Look-ups in named tables: a row name and a column name give one cell, copied from the table.

las:
fields: dof, dera, sozab, nasomo
kilu: [32, 149, 157, 31]
bodi: [107, 159, 118, 51]
kugeva: [129, 117, 111, 57]
lod: [34, 96, 110, 24]
degek: [70, 119, 145, 62]
lelize: [71, 110, 121, 39]
fomater: [44, 126, 158, 35]
biziz: [54, 201, 191, 45]
ranunez: [93, 163, 204, 60]
taz: [77, 97, 94, 36]

degek, sozab: 145
bodi, dof: 107
kugeva, nasomo: 57
fomater, dof: 44
degek, dof: 70
lelize, nasomo: 39
kugeva, dera: 117
kilu, dof: 32
lelize, dera: 110
taz, dera: 97
ranunez, dera: 163
kilu, nasomo: 31
lod, dof: 34
kugeva, dof: 129
biziz, dof: 54
degek, nasomo: 62
kilu, sozab: 157
Which row has the largest dera? biziz

detiseb =
	mede	torab	gam	folu	kopad
viz	59	50	46	38	79
gemom	17	51	2	49	25
gosi	24	67	55	57	70
vakaru	41	60	28	68	61
kire	10	55	71	38	36
zupa	70	46	48	68	59
fuda	41	50	53	30	67
tob	50	45	30	18	71
lub	43	40	22	60	19
san	84	30	62	47	48
soluge	61	47	49	72	48

san, folu: 47
vakaru, folu: 68
fuda, kopad: 67
gosi, kopad: 70
kire, folu: 38
lub, torab: 40
soluge, mede: 61
kire, gam: 71
gemom, mede: 17
gemom, torab: 51
fuda, gam: 53
Row with the largest torab: gosi

fibire.tsv
	zur	faraban	zefabev	roz
pifelot	633	616	408	767
kup	366	624	504	646
kubule	361	682	554	359
razabez	224	677	576	492
mef	379	672	551	362
lovova	654	335	672	588
zuso	813	263	762	634
gekabo	264	711	581	370
bazu	272	710	579	368
mudopu	581	408	610	538
saz	554	447	585	511
zime	221	704	590	412

What is the faraban of mef in fibire? 672
What is the zefabev of razabez in fibire? 576
What is the zefabev of saz in fibire? 585
What is the roz of razabez in fibire? 492
What is the zur of mudopu in fibire? 581
What is the faraban of pifelot in fibire? 616
What is the zur of bazu in fibire? 272
What is the zur of razabez in fibire? 224
What is the zur of kup in fibire? 366
What is the faraban of zuso in fibire? 263
What is the roz of saz in fibire? 511
What is the faraban of bazu in fibire? 710
What is the zur of lovova in fibire? 654
What is the zur of zime in fibire? 221
What is the zur of mef in fibire? 379

gudizu:
        godesul  magama
likufu    36850   71188
zinum     79738   73930
mugig      5348      96
tek        2750    3997
lel      -99079  -64085

What is the godesul of mugig in gudizu? 5348
What is the magama of mugig in gudizu? 96
What is the magama of zinum in gudizu? 73930
What is the godesul of lel in gudizu? -99079
What is the magama of likufu in gudizu? 71188
What is the godesul of likufu in gudizu? 36850
What is the magama of tek in gudizu? 3997

Table zud
|  | dap | lor |
|---|---|---|
| votuman | 91 | 105 |
| gezere | 140 | 139 |
| bol | 114 | 208 |
| tabobud | 139 | 140 |
| peve | 176 | 173 |
| borenur | 106 | 96 |
| fos | 142 | 66 |
| ges | 143 | 62 |
| fafe | 144 | 82 |
| narofub | 139 | 138 |
| bosigak | 104 | 93 |

votuman, lor => 105
ges, lor => 62
bol, lor => 208
tabobud, dap => 139
borenur, dap => 106
peve, dap => 176
fos, lor => 66
borenur, lor => 96
tabobud, lor => 140
bol, dap => 114
peve, lor => 173
votuman, dap => 91
bosigak, dap => 104
fos, dap => 142
gezere, lor => 139
fafe, dap => 144
narofub, lor => 138
fafe, lor => 82

bozasav.tsv
	lupaf	vok	kar	nopamol	fem	lako	rumuzat
kemu	56	44	38	114	127	120	78
ravulu	55	44	38	124	140	98	81
rogebu	60	43	38	126	107	164	59
div	51	43	38	68	84	209	75
nad	49	44	38	68	97	154	96
nevuzi	57	43	39	156	153	82	73
kevo	47	42	38	55	69	251	73
tevafo	62	43	38	164	125	124	58
siso	52	43	38	75	91	195	74
fep	55	44	38	107	127	115	83

What is the rumuzat of kevo in bozasav?
73
What is the kar of ravulu in bozasav?
38
What is the lako of div in bozasav?
209
What is the nopamol of div in bozasav?
68
What is the fem of nevuzi in bozasav?
153
What is the kar of siso in bozasav?
38
What is the nopamol of nevuzi in bozasav?
156
What is the rumuzat of tevafo in bozasav?
58
What is the vok of rogebu in bozasav?
43
What is the lako of siso in bozasav?
195
What is the lupaf of rogebu in bozasav?
60
What is the lupaf of kevo in bozasav?
47
What is the kar of fep in bozasav?
38
What is the kar of kevo in bozasav?
38
What is the lako of kemu in bozasav?
120
What is the kar of div in bozasav?
38
What is the fem of rogebu in bozasav?
107

musifo:
fields: bugi, zizorep, sidom, tigali, gaso, savuv, kofo, zav
pumebib: [0.1, 1.0, -0.4, 0.1, 0.0, 0.1, 0.1, 0.1]
topu: [0.1, 0.1, 0.2, -0.2, 0.0, 0.1, 0.1, 0.6]
rinatas: [0.4, 0.3, 0.4, 0.5, 0.2, 0.2, 0.3, -0.5]
fum: [0.1, 0.1, 0.2, -0.4, -0.1, 0.0, 0.0, 0.8]
tati: [0.6, 0.2, 0.2, 0.1, 0.1, 0.1, -0.3, 0.1]
zet: [0.1, 0.1, 0.2, -0.3, 0.0, 0.0, 0.1, 0.7]
lev: [0.4, 0.3, 0.3, 0.5, 0.2, 0.2, 0.3, -0.4]
bizoni: [0.2, 0.2, 0.2, 0.2, 0.2, 0.2, 0.1, 0.2]
zovi: [-0.3, 0.1, 0.4, 0.1, 0.1, 0.1, 0.9, 0.1]
geg: [0.2, 0.2, 0.2, 0.2, 0.2, 0.2, 0.2, 0.2]
bazasu: [0.0, 0.1, 0.1, -0.2, 0.1, 0.1, 0.0, 0.7]
bon: [0.1, 0.9, -0.4, 0.1, 0.0, 0.1, 0.1, 0.1]
git: [0.9, 0.2, 0.2, 0.2, 0.1, 0.2, -0.6, 0.1]
sova: [0.9, 0.2, 0.2, 0.2, 0.1, 0.2, -0.7, 0.1]

What is the sidom of bazasu in musifo? 0.1
What is the gaso of zet in musifo? 0.0
What is the bugi of sova in musifo? 0.9
What is the savuv of topu in musifo? 0.1
What is the gaso of tati in musifo? 0.1
What is the savuv of git in musifo? 0.2
What is the zizorep of sova in musifo? 0.2
Which row has the largest kofo? zovi

